In the data rows, 128 means zero.
Each row has a hidden score. How much does it go up from the first row of each pair to the second? 20 means little or no change, 40 a big rise and 0 a big fall. The score is a weighted sum of the row's numbers plus the product of two more (or one squared), each taken from its middle value.
[118 114 155  54 173  99  91 124 124 116  82  73 124 114 112 110]
[128 198  81 161 106 158 135 152 143 129 118 145  91 131 137 171] 16
[130 123 128 116 135 108 126 126 132 114 118 116 136 124 128 103]
[103 125 119 150 124 147 134 117 121 147 147 127  83 128 147 143] 26
[119 159 136 117  90 150  95 159 107 128 122 128 130 126 132 140]
[101 134 145  98 143 147  97 110  99 160  99  87  78 121 136 133] 16
[153 138  96 163 135 142 124 117 115 128 136 157 138 130  90 157]
[128 141 122 130 107 136 131 148 134 122 126 133 133 133 127 120] 20
[123 144 122 114 114 135 112 162 120 112 121 132 137 129 107 134]
[ 81 113 152  56 161  97  44 122 124 144 130 101 142  93 102 105] 17
[ 98 110 149 115 134 130 127 105 120 158 136 100 103 123 149 109]
[133 142 138 115 117 114 110 140 133 118 126 143 145 127 136 135] 18
[128 110 146 116 143 113 124 118 122 123 138 118 137 124 122 115]
[116 111 137 107 146 101 118 112 142 136 130 112 135 122 134 102] 17
[113  96 135  76 168  84 129 111 146 115 120  94 119 120 115 104]
[129 144 148 151 107 150 109 116  90 155 126 124 127 133 157 106] 11
[143 100 119 102 147  83 158 134 163  87 125 118 140 131 105 111]
[105  96 139 135 128 138 158 100 117 155 148 108  92 136 148 119] 19
[134 173 117 140 105 156  92 172 110 107 142 152 145 117  97 169]
[134 147 135 128 102 143 115 143 115 129 120 128 138 122 143 128] 9
[138 118 125 128 132 114 150 125 142 120 120 132 129 133 130 112]
[125  98 125  84 165  68 130 104 167 113 123 105 139 113 113  81] 21
[118  92 127 119 164 100 156 108 147 112 146 111 115 125 108 114]
[145 129 147 130 120 114 131 120 141 118 124 131 142 129 139 124] 12
[103  96 131 145 163 127 155  93 121 141 163 117  90 130 125 117]
[101 118 143 117 123 136 111 120 115 152 136 114 111 121 144 116] 10
[137 122 128 108 129 110 128 152 133  93 124 126 149 116 111 128]
[136 142 144 124 122 126 124 145 138 121 117 122 150 127 136 114] 16
[116 157 126 168  81 186 110 110  72 186 133 142  92 139 167 153]
[135 127 131 127 162 110 140 131 145 106 143 115 139 119 104 125] 31
[138 157 110 128 106 132 125 159 142 109 115 140 135 126 126 138]
[138 127 141 132 126 121 121 105 116 122 128 116 136 127 147 111] 17
[156 164 121 118  91 142 114 193 133  99 112 153 167 132  99 134]
[127  98 137 134 143 110 156  78 133 142 129  95 114 137 161  91] 19
[105  83 159  99 163 114 132  78 116 161 123  76 100 125 143  89]
[150 127 116 102 139  91 138 147 165  85 114 123 162 128 108 107] 18
[144 142 139 110 117 116 108 156 131 108 129 148 149 124 120 144]
[117 105 131 126 133 122 155 120 131 129 135 112 109 129 135 118] 22
[120 126 133 142 119 139 134 128 116 126 137 128 126 127 125 129]
[113 131 142 147 107 160 143 109 113 172 128 116  93 135 179 125] 15
[146 167 103 144 151 123 120 125 139 103 119 132 109 125 131 157]
[108 137 131 139 130 147 115 137 111 140 144 126 111 121 124 128] 20
[118 119 146 157 121 150 142  83 102 169 134 105  99 139 173 100]
[148 201  63 152 108 136 139 161 167  98 106 160 126 129 112 156] 24
[119 118 151 126 138 135 122 100 108 155 129 102 109 126 160 110]
[148 141 143 130 123 111 130 141 144 113 114 125 160 129 136 100] 15
[124 136 147 131 114 127 121 128 121 134 132 129 130 130 150 133]
[142 173  92 136 142 121 113 139 144 100 110 130 117 122 131 159] 21
[147 144 150 137 115 116 125 129 132 120 116 126 145 127 154 136]
[151 122 115 111 128 114 165 157 161  88 105 136 160 142 103 109] 23
[124 144 148 136 106 147 121 123 119 155 124 117 123 135 173 106]
[130 140 140 134 140 126 134 146 139 113 136 124 138 115 112 133] 26
[146 141 129 116 137 108 100 150 129  86 126 135 170 120  94 126]
[130 100 134 110 143 101 139 101 132 126 126 108 117 130 135 102] 18
[149 135 134 102 145  93 129 145 155  90 117 117 159 127 108 114]
[147  99 118 119 158  88 171 108 162 116 118 113 120 140 133  94] 18
[120 110 105 189 134 173 150 102 101 170 165 168 101 140 110 171]
[136 225  67 167  80 172 121 181 144 115 109 168 108 135 119 180] 16
[152 178 144 121  94 128  68 171 117  90 112 145 197 119 118 126]
[118 153 149 147 111 160 121 143 119 154 132 121 118 125 145 135] 21
[129 180  48 150  81 136 182 178 186 101 119 172 143 147  75 132]
[130 125 126 151 125 149 106 140 104 124 151 165 149 126  86 153] 17
[131 141 126 125 139 123 114 147 134 101 134 129 147 115 103 129]
[116  84 133 107 164 102 159 101 133 114 144 104 107 128 125 115] 26
[122 114 137 107 135 120 133 136 132 111 131 119 130 124 111 125]
[147 161 140 159 104 145 114 134 127 137 121 137 153 120 177 143] 10
[138 135 120 123 114 126 145 148 140 104 122 135 148 133 116 118]
[104 162 156  72 123 145  40 148  91 152  84  92 122 110 119 137] 11
[111 122 133 102 134 124  99 131 127 136 124 111 114 122 123 131]
[140 128 127 144 141 129 130 121 133 116 137 136 143 125 106 133] 23
[142 108 139 149 129 131 177 106 141 148 130 134 122 146 147 114]
[120 117 139 134 145 127 132 117 123 126 142 115 120 127 124 125] 24
[130 138 138 124 127 108 109 129 138 125 135 144 147 121 146 136]
[123 136 110 144 158 127 140 104 137 123 135 113  75 120 147 154] 26
[128 167 150 131  83 159  90 161  97 139 127 144 140 126 137 158]
[127 106 129  92 148  98 139 124 139 110 113 109 122 125 118 118] 20
[117 170  98 158 123 151 149 118 131 149 117 124  66 135 177 161]
[129 124 124 114 120 113 127 143 141 110 122 129 154 126 119 115] 22
[139 145 100 123 127 115 135 147 150  86 123 137 139 121 104 142]
[128 143 129 135 102 156 136 151 125 134 128 138 127 131 132 136] 14
[122  93  98 160 140 147 151  87 101 149 160 157 104 146  97 168]
[136 105 135 124 140 113 146 103 129 122 125 107 117 134 140  97] 15
[146 107 130 126 125 113 124 132 133 104 117 150 173 138 107 117]
[132  90 118 164 125 138 156  74 108 159 143 138 104 149 137 143] 18
[118 126 138 139 119 126 135 115 132 147 135 123 126 127 158 124]
[120  93 125 124 155 104 170 102 146 122 141 108 111 133 124 108] 24
[124 142 114 101 130 113  98 153 142 107 117 132 141 116 110 130]
[120  87 139 112 168 104 148  93 126 125 135  93 103 126 131 115] 27
[121 134 146 132 118 133 132 119 121 141 129 117 112 132 162 130]
[143 159 141 133 107 135 110 150 128 122 111 132 164 127 140 104] 13
[108 162 137 122  87 157  81 159  97 140 124 133 131 121 144 136]
[120 145 132 123 108 148 107 154 106 130 134 135 135 119 106 139] 22
[136 130 135 123 131 119 112 113 115 121 122 118 135 124 140 111]
[106 125 140 138 106 156 132 132 109 154 146 120  98 128 151 138] 25
[ 96 102 153 100 138 126 124 108 114 151 122  85  92 124 142 113]
[119 110 137 107 135 113 125 124 134 125 127 118 130 125 124 114] 19
[152 124 160 147 119 128 149 111 131 132 132 146 138 136 155 135]
[136  94 129 106 154  80 155  98 144 108 122 101 120 140 134  97] 21
[126 127 147 130 128 131 121 119 114 135 128 116 128 129 146 120]
[131 180  64 160 119 142 170 136 173 118 123 150  97 142 110 152] 19
[142 154 163 167  71 183  88 173 100 140 124 168 179 134 121 177]
[140 130 129 149 141 135 149 123 137 133 137 130 129 128 122 133] 27
[156 105  94 160 163 116 165 103 141 119 144 145 126 135  93 138]
[122 114 151 145 133 136 157  98 132 165 132  98 101 137 180 100] 17
[126 149 123 105 143 120 105 133 130 122 100 109 113 119 125 139]
[120 101 123 129 141 124 170 111 143 139 133 114 103 135 146 117] 27
[104 161 149  95 128 155  58 132  83 153 104 101  98 113 139 146]
[129 165 145 125  96 140  91 156 115 129 130 153 154 123 142 143] 22
[114 124 134 117 131 119 125 125 127 128 131 107 111 131 136 118]
[179 132  95 144 138 132 161 189 183  93 118 181 169 128  58 173] 26
[129 139 128 124 129 125 129 131 134 115 124 122 131 128 126 133]
[135 127 145 141 119 129 131 111 129 142 125 125 134 128 165 114] 13
[115 146 130 154 115 163 127 122 105 157 145 132 105 130 139 146]
[130 120 123 106 143 105 136 143 149 101 124 123 134 121 110 110] 18
[126 108 121 122 142 115 164 118 147 128 123 111 111 136 142 109]
[117 117 127 119 137 117 141 113 143 134 130 116 109 129 139 110] 18
[134  97 102 172 135 153 145  88 101 155 160 169 118 143  99 146]
[128 115 130 117 146 107 136 113 135 117 123 112 126 125 138 119] 24
[109 145 130 148  98 155 127 126 118 154 135 129  96 127 156 138]
[145 143 134 134 124 122 120 129 127 116 119 130 143 128 141 127] 18
[111 126 144 138 125 145 140 116 128 163 134 109  95 134 157 113]
[102 152 141 147  84 181 112 147  99 166 126 129 107 128 163 138] 16
[113 133 141 136 102 150 117 134 103 151 140 124 115 127 139 136]
[137 135 129 133 111 142  93 160 111 103 137 170 178 130  85 156] 19
[149 150 131 122 109 124 105 154 128 102 113 136 163 126 127 122]
[123 130 141 108 120 129  95 155 111 102 134 128 145 117 103 134] 25
[151 132 109 121 118 102 152 151 158  88 113 142 166 135  99 110]
[122 134 142 117 114 136 117 128 114 137 126 123 115 138 146 129] 19
[148 120 141 125 144 102 153 113 152 123 122 110 141 131 152  88]
[131 162 120 109 103 131  92 187 124  91 134 154 173 120  84 150] 30
[144 174 127 120  87 142  65 178 103 108 113 149 176 115 123 135]
[120  93 145 100 150 100 141 118 134 120 133 102 123 123 119 109] 23
[119 141 147 137 105 151 107 135 104 145 132 131 128 129 149 123]
[107 113 154 103 142 122  99 107 113 153 117  95 115 122 140 107] 21
[ 96 123 137 133 132 141 123 115 111 151 150 113  90 129 127 136]
[135 142 134 124 157 124 104 107 125 127 107 108 111 122 143 136] 19
[127 111 129 138 134 118 157 102 136 135 135 114 118 131 147  99]
[114  94 137 117 150 114 157 109 127 132 146 101 113 132 123 117] 28
[156 159 154 151 115 124 120 134 152 127 128 162 169 122 168 150]
[116 127 111 146 132 134 155 117 133 129 137 121  94 133 137 137] 26
[145 131 135 113 128 105 123 125 134 110 117 119 156 126 135  99]
[138 121 141 161 122 137 168 101 148 157 123 120 120 134 189 121] 19
[126 150 122 138 106 140 130 136 124 134 125 127 113 132 147 136]
[126 123 145 108 135 121 105 128 113 127 119 111 141 124 119 113] 17
[145 147 133 127 102 134 110 152 119 118 110 131 157 127 136 128]
[150 124 117 106 124  96 149 150 158  81 121 134 160 133 105 110] 27
[115  92 121 111 152  98 162 113 144 112 138 113 116 128 124 117]
[108 129 102 130  95 153 170 144 135 133 123 128 106 137 102 126] 15
[110 165 137 141  76 179  96 168  93 150 140 141 126 127 139 156]
[123 130 132 120 123 119 117 120 125 131 127 119 126 125 148 110] 15
[124 124 134 118 117 133 138 128 129 132 120 120 124 136 143 119]
[129 135 142 101 118 116  95 154 122 107 124 127 160 124 116 122] 23
[114  71 149  61 172  79 143  98 140 117 109  75 114 124 117  89]
[116 105 131 125 134 121 139  97 124 142 125 109 111 130 154  99] 13
[134  77 109 185 119 163 126  99  84 143 167 199 142 150  74 183]
[138 121 108 148 122 145 149 125 127 141 132 150 113 134 115 153] 26
[132  90 122 168 108 160 129 107  88 157 141 183 143 151 109 160]
[129  87 113 156 107 163 138 123 108 161 136 178 121 152 115 169] 10
[117 181 126 176 108 188 108 120  98 168 129 134  66 125 186 168]
[134 127 144 143 130 108 145 108 155 136 132 137 140 125 169 141] 24
[112 121 135 162 129 161 153 132 130 169 154 133 101 127 138 113]
[ 60  73 160  31 222  76  70  55 134 192 106  41  74  98 130  73] 15
[122 122 138 128 141 121 150 124 139 135 134 107 108 133 144 112]
[144 148 147 136 119 128 121 139 132 126 114 120 151 123 148 113] 14
[184 112 106 148 131 129 195 190 204 110 111 179 163 133  88 147]
[121 150 137 146 128 148 107 148 115 131 146 127 133 119 115 135] 16
[140 124 102 178 107 183 136 154 117 164 142 194 134 142  91 171]
[109 105 145 142 153 124 144  86 123 142 150 106 102 133 143 113] 29
[133 125 122 112 135 107 142 139 146  99 118 120 140 126 117 119]
[139 160 109 144  94 162 111 148 111 139 129 158 135 133 116 167] 21
[153 130  95 140 122 127 126 131 125 113 128 161 146 131 102 152]
[126 138 143 130 134 128 124 147 134 118 130 122 136 120 118 132] 23
[126 108 134 101 156 107 113 123 123 111 126 111 143 120  96 117]
[147 125 124 118 147 106 119 130 134  94 122 121 147 127 116 125] 19
[127 137 138 124 114 135 120 138 113 125 123 120 132 132 137 126]
[131 134 151 141 110 140 108 105 100 145 130 121 125 132 160 109] 15
[141 139 130 106 131 109 123 148 149  96 116 127 153 125 125 106]
[117 135 132 124 121 127 126 132 125 132 131 129 127 126 142 131] 22
[119 104 130 109 157  97 139  93 148 136 125 103 115 129 141  94]
[123 160 143 136 102 150 110 157 119 141 121 129 133 124 148 121] 16
[106 127 128 117 131 134 123 125 117 140 135 108 106 129 133 125]
[114 127 142 106 112 132 109 141 114 134 129 118 132 125 133 124] 18
[156 108 136 113 151  82 138 111 146  93 114 114 146 127 117 103]
[139 123 117 133 120 139 162 153 142 122 116 140 140 141 111 126] 24
[114 119 145 128 122 133 131 106 110 153 128 105 100 135 158 116]
[134  90 130 106 173  78 159  99 155  97 133 108 128 129 119  98] 26
[155 169  87 114 154  97 118 151 165  68 108 139 141 121 105 146]
[158 136 148 132 119 119 125 130 144 115 119 142 155 125 143 136] 15
[114 133 129 141 121 150 121 147 116 137 145 144 124 126 109 139]
[145 163 128 125 106 132 108 162 133 110 109 138 155 121 122 135] 16
[124 170 106 117 140 131 110 141 141 119 105 123 106 121 112 146]
[151 173  64 147 139 113 171 135 174  90 108 143 107 133 112 145] 22
[127 174  93 142 134 135 119 139 142 117 121 135  98 114 125 169]
[111 151  97 133  73 154 160 174 136 128 123 141 126 145  84 127] 23
[126  95 139  79 171  87 116 121 136  98 121  96 138 114  99 110]
[114 126 148 129 115 141 121 124 109 150 131 124 120 134 156 110] 12
[149 130 125 110 159  97 129 156 164  82 122 132 168 116  84 113]
[147 136 120 109 123 107 135 149 151  95 110 127 156 131 120 116] 19
[132 148 153 167 109 141 126 110 135 155 134 138 139 115 197 136]
[114 118 133 130 124 128 139 106 122 149 128 110 103 130 159 107] 22
[124 125 124 151 136 134 160  99 132 141 140 121  86 136 158 129]
[162 134 140 128 114 118 101 164 133  84 119 155 203 132  94 141] 18
[124 112 138 136 135 113 153  94 141 150 137 116 107 135 166 119]
[142  89 137 132 153 102 154  99 142 115 134 119 141 137 119 118] 25
[122 142 145 144 127 140 120 136 118 133 139 122 124 119 129 133]
[131 125 129  88 136 101 110 140 141 112 122 121 151 121 111 108] 21
[140 104 134 108 152  82 146 110 166 102 136 132 134 127 131 128]
[143 141 131 135 133 119 135 139 152 116 127 137 151 117 141 150] 21
[151 128 102 135 134 124 139 139 134 109 126 153 139 130  93 155]
[125 136 136  74 152 110  83 136 118 110  96  95 127 111 113 130] 17
[138 141 111 115 123 120 133 155 141 100 120 133 138 126 125 136]
[130 138 131 117 110 132 112 154 119 113 129 134 148 126 111 133] 21
[121 124 137  81 166 108  93 117 122 124  97  88 118 117 111 113]
[163 107 139 126 129 110 132 150 150  89 114 152 196 133  94 141] 25
[145 131 146 126 130 110 117 120 130 111 119 122 160 129 138 103]
[122 125 120 146 115 134 143 124 127 135 138 128 120 131 136 116] 24
[124 153 132 132 136 137 110 118 113 134 110 110  94 122 152 143]
[129 113 139  97 129 114 122 141 120 111 120 117 145 121 112 119] 23
[160 145 135 147 110 128 142 144 156 128 116 146 168 130 164 127]
[137  95 124  94 168  81 135 130 151  81 131 114 149 115  95 105] 32
[122 135 122 130 105 139 141 143 129 125 129 134 128 131 129 126]
[ 99 135 125 110 111 133 115 143 135 150 127 127 125 125 121 113] 16
[121 159 154 148  91 160 109 139 105 157 130 118 125 129 169 127]
[ 96 101 150 153 145 143 159  73 111 169 153 102  81 138 165 115] 30
[133 124 124 108 135 113 136 150 135 100 120 126 141 129 103 119]
[104 104 154 153 125 140 146  70 104 176 141  97  77 137 180 108] 19
[141 145 139 117 124 111 122 139 142 110 113 123 155 122 135 103]
[110 139 144  82 163 119  86 112 111 140 100  84 105 109 125 123] 21
[127  99 135 128 139 115 149 110 135 128 131 120 124 135 136 118]
[153 122 150 139 117 122 142 116 136 127 125 147 145 136 145 130] 14
[102 125 159 143 112 150 129  98 110 169 144 121  81 127 174 143]
[133 106 120 135 141 109 168 108 152 118 132 120 125 137 130 109] 22
[134 106 146  63 170  80 103 128 137 100 100  98 164 117  97  92]
[134 139 122 119 115 124 104 142 123 113 120 126 144 123 126 109] 21
[119 124 109 110 121 112 155 129 157 121 116 123 135 136 108  98]
[133 138 136 117 113 127 116 143 126 118 117 121 136 128 136 125] 23
[126 162 142 143  88 152  98 147 109 148 128 137 140 124 160 131]
[131 130 128 110 126 119 123 147 139 111 122 125 133 121 128 128] 22
[146 138 160 155 123 125 135 104 149 156 143 145 128 125 188 157]
[128 116 130 106 129 113 127 143 124 106 132 119 142 119 112 130] 30
[140  78 110 177 127 155 137  98  96 140 155 187 146 151  84 168]
[112 111 137 143 154 130 149 102 125 141 151 104  98 125 134 122] 33
[186 155 140 184  86 199 171 247 199 145 104 195 173 120 110 190]
[140 153 106 117 118 117 136 159 151  94 116 139 146 121 114 141] 2
[128 135 115 101 140 105 102 155 133  96 121 133 145 117  95 126]
[116 108 139  58 184  86 111 113 129 104  90  81 118 112  99 109] 20
[114 124 152 146 111 144 139 103 117 160 130 111  97 134 172 121]
[120 143 140 132 113 135 105 126 105 143 128 123 125 124 157 118] 18
[148 105 115 119 165  86 153 113 158  93 125 115 139 128  97 111]
[121 119 109 115 147 107 144 124 150 117 133 124 115 124 114 131] 21
[148 142 143 129 122 115 123 152 146 107 116 122 161 124 134 111]
[119 115 135  88 136 101  94 145 134 116 117 119 155 115 110 110] 20
[127 109 137  93 136  99 119 136 135 109 122 112 145 117 112 110]
[101 127 133 112 120 126 110 119 130 160 124 122 122 121 135 106] 13
[125 116 138 112 148 112 126 121 132 116 127 114 123 120 119 125]
[144 159 123 128 118 128 110 170 139 106 125 140 159 119 100 135] 19
[125 140  92 151 149 131 167 110 148 125 136 115  69 126 145 147]
[141 117 120 147 129 126 141  85 118 142 131 122 112 138 145 125] 13
[126 115 122 133 139 115 167 105 147 132 136 106  93 135 155 127]
[148 186 101 140 126 137 107 156 136 103 118 146 128 121 133 157] 15
[133 158 133 120  96 143 104 169 121 117 112 138 154 123 127 140]
[125 128 135  77 166 104  92 120 130 117 101  93 126 119 109 114] 20
[106 135 125 149 127 149 138 118 118 144 143 119  86 125 151 143]
[152 116 145 129 150 106 159 109 161 122 121 107 139 126 147  91] 18
[123 122 114 102 155  99 125 126 146 101 131 119 130 116 103 121]
[117 112 147  99 130 122 126 128 121 132 130 108 119 122 130 117] 19
[117  90 124 109 155  98 155  88 140 133 133  93 102 128 151  95]
[133 157 146  68 139 117  48 160 111 104  80 108 160 110  90 124] 10
[141 205 111 151 110 162  75 165 113 116 119 154 126 113 134 182]
[ 91 116 104 107 143 108 134 119 138 150 131 103 105 119 161  88] 20
[154 125  93 139 137 118 134 129 131 104 132 163 158 136  84 135]
[134 124 146 124 141 116 149 129 149 122 121 112 135 125 145 102] 23
[135 141 135 160 129 154 142 146 139 144 137 142 127 125 118 145]
[ 88 153 109 149 109 163 123 124 121 171 152 134  87 126 127 143] 16
[126 125 111 127 131 122 145 129 144 115 138 126 114 129 122 132]
[139 150 105 172 121 171 112 122  90 143 153 171 132 128  93 173] 16
[144 135 133 132 127 121 138 127 140 124 120 126 146 129 136 113]
[134 118 144 119 136 108 138 114 138 124 122 110 141 132 140 105] 22
[123 146 134 140  96 152 126 147 110 133 132 137 127 130 135 138]
[120 130 117 119 170 112 128  98 135 122 121 106  88 119 142 139] 24
[132 123 133 125 153 107 126 116 130 111 135 120 144 132 110 113]
[142 124 121 104 143  95 120 132 138  93 119 119 147 117 116 112] 20
[105 117 132 136 115 152 146 127 109 145 145 116  95 125 135 140]
[144 120 123 121 174  89 143 140 161  77 138 124 163 117  81 114] 18
[ 95 141 137 142 112 160 129 115 102 177 144 118  85 136 164 112]
[113 126 142 124 120 134 127 126 112 139 124 113 112 133 150 120] 22
[138 134 132 116 126 126 126 133 135 123 116 117 133 124 145 123]
[151 119 152 130 122 116 141 114 141 122 119 140 148 134 144 123] 19
[141 167 108 153  58 213 153 226 118 136 128 196 158 148  72 161]
[141 155 152 154  93 150 127 131 127 150 119 127 142 125 184 135] 14
[142 128 149 135 123 120 141 121 140 132 124 110 137 132 156  93]
[155 152 141 120 124 113 114 153 146 102 108 131 176 119 124 108] 17
[131 108 105 161 126 150 143 115 109 145 151 160 115 137  99 166]
[ 97  81 144 110 164 103 156  70 137 156 140  91  91 130 149  96] 23
[122 126 154 149 121 137 143 100 128 165 126 104 115 132 180  94]
[156 138 100 122 125 111 121 137 131  96 112 150 155 136 101 140] 23
[126 179 144 142  90 168  83 176 103 133 133 144 144 118 126 139]
[115 156 139 154  98 175 104 142  93 147 136 128 106 126 148 154] 23
[134 137 119 131 126 130 136 141 137 107 132 130 124 131 124 144]
[108 113 137 115 119 135 134 127 117 140 135 108 110 129 138 135] 20
[157 140 157 156 119 108 141 111 157 139 139 157 158 127 176 148]
[116 152 120 147 111 155 122 142 108 128 141 141 111 122 135 155] 24
[144 127 131 109 149  97 116 128 137  89 126 120 158 119 105 112]
[131 129 116 122 134 111 141 124 146 116 126 123 120 128 133 123] 21
[101 133 152 144 110 144 124 112 114 163 142 124  97 132 172 141]
[119 141  76 124 132 115 154 146 169  98 136 151 131 131  77 131] 21
[122 121 137 114 127 114 115 130 132 129 126 120 139 126 132 107]
[134 149 146 138 112 139 117 135 124 132 118 117 144 126 156 111] 18
[105 121 145 120 113 144 131 132 108 140 134 111 107 130 140 134]
[130 151 122 132 118 139 117 157 128 122 121 137 148 128 114 132] 15
[123 168 147 152  87 175 101 154  98 161 128 134 124 126 152 141]
[133 123 121 108 130 108 133 141 139 107 120 119 137 132 114 112] 25
[133  95 109 118 156  88 168 119 160  89 134 120 128 127 104 113]
[145 136 123 115 118 119 133 149 142 103 113 126 151 131 128 120] 15
[146 143  93 137 167  97 148 108 166 104 114 123 107 128 138 134]
[122  71 113 179 126 171 146  86  89 168 164 172 111 149 101 183] 12
[113 109 135 112 138 118 129 126 128 117 126 104 108 131 127 131]
[109  89 142  98 138 112 137 114 130 134 127 100 114 124 137 104] 16
[135 129 144 134 119 120 127 112 135 139 134 136 134 128 161 134]
[159 133 163 158 127 105 147 101 167 141 143 161 155 124 180 152] 21
[118 141 147 141 125 140 113 115 115 141 138 115 125 128 146 129]
[131 127 114 138 142 121 150 117 137 116 131 124 115 124 131 133] 20
[117  94 144 101 165 107 126 104 119 135 129  88 112 122 108 103]
[123 221  16 185  34 174 207 189 199 136 111 199 111 163  86 137] 31
[113 115 146 130 122 131 134 105 112 151 126 102  96 136 162 114]
[135 170 128 107  93 135  76 184 115 101 106 145 172 121 103 139] 21
[124 166 122 144  90 163 112 153 115 137 128 142 130 126 145 145]
[130 124 133 117 146 111 137 133 148 112 126 121 133 125 117 112] 21
[125 129 123 136 137 124 155 116 141 132 129 122 109 136 143 126]
[135 141 120 129 134 131 115 154 136 116 135 142 144 126 100 140] 22
[ 97 138 166  80 150 134  60 114  89 160 101  82 111 113 126 117]
[133  99 129 136 123 133 132 125 117 127 133 151 151 144 115 134] 23
[107  85 105 172 116 178 130 106  76 169 164 193 100 153  96 163]
[118  96 142 100 141 108 141 120 132 121 128 105 125 125 135 106] 25
[122 152 130 137  97 154 107 162 111 123 135 144 142 125 111 144]
[137 123 115 107 118 114 131 166 133  82 123 130 150 121  82 129] 24
[110 115 139 118 131 120 136 105 121 141 130  96  99 130 153 109]
[155 169  85 113 144 104 137 154 166  75 104 138 123 128 122 157] 21
[118 140 164 151 102 165 112 116  95 164 133 120 105 132 171 143]
[147 151 128 123 107 131 107 151 115 108 114 135 159 122 115 118] 19
[118 129 136 133 140 132 124 128 115 125 145 121 125 124 117 128]
[153 130 131  98 139  88 113 144 149  79 110 125 179 125 109 107] 17
